B: [110 100 100 141  99]
N: [110 100  75 141 111]
Y: [ 76  75  75 141 100]
C: [112 100 112 112 112]
count Y: [75]
2
count B: [99]
1
count C: [112]
4

L: [41 59 41 41]
M: [129 158 179 123]
R: [ 47 165 185 114]
T: [129 158  42 114]
G: [177 121 117 194]
P: [ 67 134 171  80]
Q: [178 130  49 113]
W: [129 129 179 129]
H: [ 65 158 161 112]
A: [ 51 165 179 112]
count W: [128]
0
count L: [41]
3

J: [ 88  63  88  63 130  81 118  58  63  63 161  48 117  80 150]
X: [147 178 159 141 159 182 121 175 147 112 146 159 198 147 159]
E: [ 88  96  88  88 130  81 118  58  96  63 161  48 170 177  57]
count X: [147]
3
count J: [63]
4

vuzu: [136 119  99 117 173 131 164 141 138  97 130 108 121  79 117  70 126  78
 121  65  67 120 116 148 112  54  84 113 101  79 132  79 175  59 108 137
  95 107  73 119 103 158 115 121 172 148 109 150]
lop: [ 80 100 143  82  85  98 140 125 107 133  92  76 133  91  71 135 111 161
  73 107  96 107 128 131  75 101  73  78 117 113 148  80 119 151 148  75
 140  71 162 149 127 123  78  95 124  79  82 123]
gof: [136 118  99 116 175 130 166 142 139  96 129 107 121  76 115  68 126  77
 155  62  64  78 115 149 111  51  81  32 100 164 132  76 177  57 108 136
  93 106  72 119 103 160 114  97 174 149 108 152]
zavak: [ 73 114 116 109  24  89  21  67  61 130  87 116 102 179 106 175 105 150
  38 183 184 163 114  58 102 189 163 122 133  34  79 176  31 183 108  74
 148 114 164 102 118  31 124 145  28  50 118  40]
gete: [ 77 115 117 112  24  91  19  67  64 131  90 122 101 182 111 177 104 150
  42 188 189 167 113  56 108 195 169 126 134  33  77  56  27 185 107  78
 147  67 164 100 120  30 127 148  67  54 123  41]
ruziz: [146 139  80 150  66 135  83 105 115  96 138 152 103 151 158  99 130  65
 147 125 138 127 110 101 146 123 162 160 118 115  82 160 121  77  77 152
 100 155  69  84 101  99 163 144 111 144 149  98]
gil: [ 76 173  22 118 121 130  35  99  33  76 108 139 131 193  96 107  33  32
  33  95 117 118 152 110  31  30 139 162 130  88  88 171 187  53  44  86
 163  63  76 110  65  34 194 172 143  54 107  33]
pak: [ 78 101 149  79  89 100 153 133 111 137  93  70 140 130  64 136 115 168
  71 102  89 103 134 141  69  92  64  73 119 121 160  71 130 154 157 130
 146  63 169 159 130 132  74  93 137  78  78 132]
vol: [ 79 100 148  79  88 100 151 132 110 136  92  71 138  86  65 135 114 167
  72 102  90 103 132 139  70  94  65  73 118 119 157  72 129 153 155  73
 144  64 167 157 129 131  74  93 134  79  78 130]
count gil: [33]
4
count gete: [67]
3
count vuzu: [121]
3
count pak: [130]
4

F: [169 160 191 174 130 139 163 117 107 127 133  70  70 139 105 101  72  70
 126 102 175 143 157  72 135 130 146 139 135 146 133  62  70 101 175 168
 131 143 160]
Z: [169 102 191 174 130  66 163 117 107 127 133 107 144 147 105 101  72  70
 126 102 175 143 157  72 135 130 159 139 135 146 133  62 133 101 175 168
 131 143 160]
U: [179  96 176 168 156  48 167 138 123 116 118 111 136 141 125  84  87 140
 165 118 174 156 146  76 113 134 134 142 131 160 120  77 132 107 178 183
 128 140 160]
count F: [175]
2
count F: [136]
0
count F: [139]
3
count U: [139]
0
count F: [147]
0

fosik: [ 60  49 110  62 128 198 128  50 221  93]
rase: [130  17 130 106 167 185 167  56 130  99]
Bariv: [ 56 128 121  20 128  76 128  93 128 122]
Rosid: [146  20  87  20 115 146 128 146 151  21]
nim: [ 75 124  67  23 144  77  23 168 140 111]
Kekob: [ 48  83 142  84 160 188  50  67 166 126]
Sukid: [ 63  36  64  36  99 203  69  83 221  96]
Guv: [ 53  58 129  81 123 194  86 128 157  83]
sonur: [ 74 128  71  37  88  92  94  88 162  65]
count rase: [130]
3
count Bariv: [127]
0
count nim: [168]
1
count fosik: [221]
1
count Rosid: [87]
1
count Sukid: [63]
1
count Rosid: [20]
2

dovu: [116  44  90 109]
fode: [ 48  82  67 119]
bov: [116  44 213 230]
digil: [ 81  81 223  81]
koro: [116  44 115 116]
count digil: [81]
3
count koro: [116]
2

Guged: [103 144  61 109  98 134  93 147 143 115  98 157 129 100]
nep: [ 94 135  42  99  38 130  94  94  94 117  99 168  99  98]
raz: [ 93 145 122 101 134 167 126 155 146 140 136 138 121 125]
fudo: [108 142  89 117 135 115  97 153 148 135 111 159 132 112]
Zigu: [ 94 118 111 129 108 140 126 131 123 166 136 150  92 126]
pakef: [103 119 143 103 109 143 148 131 123 143 148 144 148 148]
nopu: [ 86 139  61 155  18 151  93  89 143 112  89 141  89  89]
dun: [104 134  53 150  62 118 101 155 147 119  92 162 127  99]
Lar: [100 138 100 101 130 168 151 134 124 130 138 156 113 111]
count Guged: [129]
1
count Guged: [98]
2
count nep: [99]
3
count nopu: [88]
0
count pakef: [148]
4
count Lar: [130]
2
count Zigu: [141]
0

tuki: [152  55 194 105 100 118  95 140 166 107 122 116  74 106 158 151 177 112]
gefen: [126 102 176 106 113 104 113 132 133  87 145 129  78  94 155 143 198 128]
Telo: [133  90 191  96 114 123 109 129 168 107 162 146  91  93 207 131 168 111]
lovi: [140  92 118 117  99 102 121 103 174 102 103 164 103  93 204 113  99 123]
zozog: [140  90 191 127  81  90 132 144 134 116 149 139 112  92 150 123 181  95]
pafif: [ 90  86 190 130  87  90 133 117 132 117 142 117 106  91 117 124 181 102]
count lovi: [103]
3
count pafif: [117]
4

V: [134 122 115 122 122]
K: [121 143 143 143 121]
S: [105 151 105 120 146]
D: [146 109  94  29 111]
count V: [122]
3
count K: [143]
3
count S: [105]
2
count K: [122]
0

Rim: [ 97 215 118  63 149 173  70 134 207 222 202 156  94  56  50 172 197 170
  83 100 215 146  86  92 193]
rit: [158 165 145 105 142  97 121 154 133 172 152 125 136 138 118 165 136 185
 107 138 167 155 128 154 141]
duv: [ 87 155 116  94 170 155  61 209 155 208  99  87 102 128  39  87 176  99
 160  87 193  31 127 172 188]
count duv: [155]
3
count duv: [87]
4

Fol: [136 145 132 144 144 217 139 134 154 151 135 136 132 132 134]
zav: [136 145 133 147 144 194 140 133 155 147 135 135 133 106 136]
kon: [136 140 136 137 138 140 138 136 140 138 136 136 135 121 135]
vevip: [135 137 135 138 137 142 136 136 137 138 136 137 135 137 140]
Mup: [137 146 132 148 142 207 139 133 153 152 135 134 132 131 135]
Seze: [137 136 140 135 136 132 136 138 134 135 136 137 139 126 139]
Bedip: [136 136 135 139 138 139 137 137 138 138 136 137 137 140 136]
zukib: [135 133 143 133 132 130 134 138 132 132 136 136 143 137 141]
Vopi: [137 144 133 143 145 181 137 134 147 148 134 135 133 117 134]
Kegal: [137 138 133 141 139 159 137 135 145 141 135 136 134 127 135]
count kon: [136]
5
count Seze: [139]
2
count vevip: [136]
3

Gibi: [ 78  55 191  55 190  32  63  32  81 190]
ref: [124 144 145 123 171 167 145 145  89 167]
gerez: [124  92 128 123 171 125 145  98 189 159]
count Gibi: [190]
2
count ref: [145]
3
count Gibi: [32]
2

